cols: X A F K V P E
[ 91  95 143 157 155 175 141]  res
[204 205 139 132  62 119 185]  zasem
[ 89 118 135 123 138  85 128]  Ramem
[116  88 106 174 153 157 142]  virar
[ 91 150 155 113 128 103 156]  vodim
[132 135 135 127 144 104 135]  mogag
[ 89 118 139 123 138  85 103]  puni
[ 91  95 143 124 155 123 141]  gizul
gone Ramem: [118 123  85 128 138 135] : [89]
common puni gizul:  : [123]
which: [ 91  95 143 157 155 175 141] : res
common mogag Ramem:  : [135]

cols: Q B D C T W M
[ 68  67  68  59  87 120 114]  mogag
[ 58 107 185 124 115  87 168]  vude
[201 199 151 147 193 191 189]  gizul
[101  57 186 103 112 123  61]  zasem
[153  55 199 178 188  96  60]  virar
[161 105  60  76  61 201 130]  mamep
[106  58 167 157  53 193 154]  res
common virar mamep:  : [60]
col: [168 189] : M
col: [199  57] : B
gone vude: [185 124 115  87  58 107] : [168]

cols: Y N Z H J
[131 170 113  72 185]  ladi
[138 106  71  64  96]  Zop
[141 151 111 139 183]  puni
[139 107  71 153  96]  vodim
gone Zop: [ 64 106 138  96] : [71]
which: [139 107  71 153  96] : vodim

cols: mone Fomos saf moku sifig rapad Zuvup
[191  95 122 171 127 154 136] = vude
[129 172 117 122 142 116 119] = gizul
[120 133 144 122 116  85 128] = zasem
[143 131 132 158 114  90  96] = mamep
[113 175 110  86 140 109 168] = res
[133 191 165  77 134 144 133] = ladi
[134 126  80 108 143 166  75] = puni
[119 143 152 126 112 154 150] = Ramem
[174 186 112 161 159 165 192] = vodim
[172 115  81 151 134 172  98] = Zop
gone Ramem: [126 119 112 154 150 152] : [143]
common vude gizul:  : [122]
gone gizul: [122 129 116 172 119 142] : [117]
which: [129 172 117 122 142 116 119] : gizul
common vude ladi:  : [191]
gone res: [140 175 168 113  86 109] : [110]
common zasem vude:  : [122]

cols: G R S U L
[141 160 148 102 112]  vodim
[114 132 140 159 109]  mogag
[108 148 107  88 108]  vude
[ 73 109 136  74 102]  ladi
[156 116 130 160 113]  Ramem
[145 173 131 149 149]  res
[ 88 179 119 126 106]  gizul
common vodim vude:  : [148]
gone vude: [ 88 108 108 107] : [148]
col: [102 159] : U
gone ladi: [ 73 102 109 136] : [74]
col: [160 132 148] : R

cols: fupe vul dazo Tofa
[166 129 101 113] -> vodim
[104 206  99 103] -> zasem
[134 180 131 136] -> puni
[96 87 91 69] -> Ramem
[106  90 168  91] -> res
[140  91 130 121] -> Zop
[143  88 112 179] -> vude
[104  95 136 103] -> ladi
[104 131 136 103] -> mogag
[140  90  88 121] -> gizul
common Ramem Zop:  : [91]
col: [166 104 134  96 106 140 143 104] : fupe
common Zop res:  : [91]
gone ladi: [103 136 104] : [95]

cols: zime ligol rep Modo tez paf Zabop
[102 165 135 133 154  60 154] : res
[120  79 119 125 187 125 161] : mogag
[101  60 127 134 133 105  83] : ladi
[ 96 106 105 143 115 131 150] : vude
[ 96  97 152 143 153  96 138] : Zop
[102 165 108 133  95  60 154] : gizul
[154  74 106 154 128 135 159] : zasem
[ 83 162 137  88  96 133 149] : mamep
[128 106 109 143 115 131 150] : Ramem
col: [131  96  60 135 133 131] : paf
gone mamep: [162  83 149  96 137  88] : [133]
common zasem vude:  : [106]
common ladi vude:  : [105]

cols: kuzi ket maku fug Pagar bugeg mav Tolu
[ 64  95  97 137  90 110  59 144] : vude
[ 62 155 160  91  62 128 126 113] : Ramem
[156 151 154  56  82 199 164 151] : vodim
[ 58 177 113  85 121 111 150  96] : virar
[174  91 199  93  65  55  62 127] : res
[ 67 101 130 197 174 105 200  93] : zasem
[121 171 164 119  93 111  79  62] : gizul
[132 169 174 180 131 192  69 151] : mamep
[ 99  89 202  61 101  55 145  96] : mogag
common res mamep:  : [174]
col: [119 180] : fug

cols: Saku kot Tiba lege Gami Zon Rivud
[150 128 100 107 111 140 163] -> zasem
[128 136 137 137  67  99 139] -> vude
[153 112  77  72  89 147 153] -> mamep
[133 126 111 101  88 130 131] -> vodim
[176  99 106  85  54 190 171] -> gizul
[140 168 133 149 118  95 137] -> Zop
col: [ 88  54 118] : Gami
gone gizul: [ 85 171  99 106 176  54] : [190]
col: [171 137] : Rivud
gone mamep: [153  89  72 153 147 112] : [77]

cols: nel lepu bug rif bizos bibu rar gufab mos
[134 123 132  74  76 127  87  65  75] = mogag
[131 117 128 121 134 133 132 149 117] = Zop
[131 118 127 122 136 134 133 149 117] = res
[133 119 116 133 136 134 134 146 115] = vude
common vude mogag:  : [134]
gone vude: [119 116 134 146 133 136 133 134] : [115]
col: [ 76 134] : bizos

cols: baduf petu kuv Duzaf mopan gud gisem
[124 142 140 143 125 118 115] = res
[ 78 111  93 106 193 155 123] = vodim
[106 105 106 124 163 159 141] = puni
[150 154 162 147 100 114 123] = gizul
[103 114 126 139 142 125 115] = mamep
[ 78 111  93 106 193 140 114] = zasem
gone puni: [163 124 106 159 106 105] : [141]
gone mamep: [114 139 103 142 126 115] : [125]

cols: vum tuti kul rap Navig tuf sol zalig Leted
[ 71 147 141 136 166  78 140 124 167]  mamep
[156 132 105 145 109 146 119 145 142]  mogag
[117 132 138 130 134 118 128 128  98]  ladi
[ 83 143 179 142 168  90 140 120 150]  vodim
col: [166 109 134] : Navig
common mogag vodim:  : [142]

cols: Letu zuvu tobo lave gedor vure buz
[161 127 113  50 165 163 165] = Zop
[130 164 107 167 155 159 113] = res
[130 164  63 167 163 137 133] = vodim
[142 108 159 128  90 152 144] = vude
[136 153  78 122 160 173 120] = mamep
[144 106 169 144 108 149 109] = mogag
[108 172 169 144  81 149 155] = zasem
[143 144  87 108 156 159 139] = virar
gone virar: [139  87 108 144 159 143] : [156]
col: [164 108 153 106 172] : zuvu
common res vude:  : [159]
which: [130 164 107 167 155 159 113] : res
common virar res:  : [159]
col: [167 167 128 122] : lave

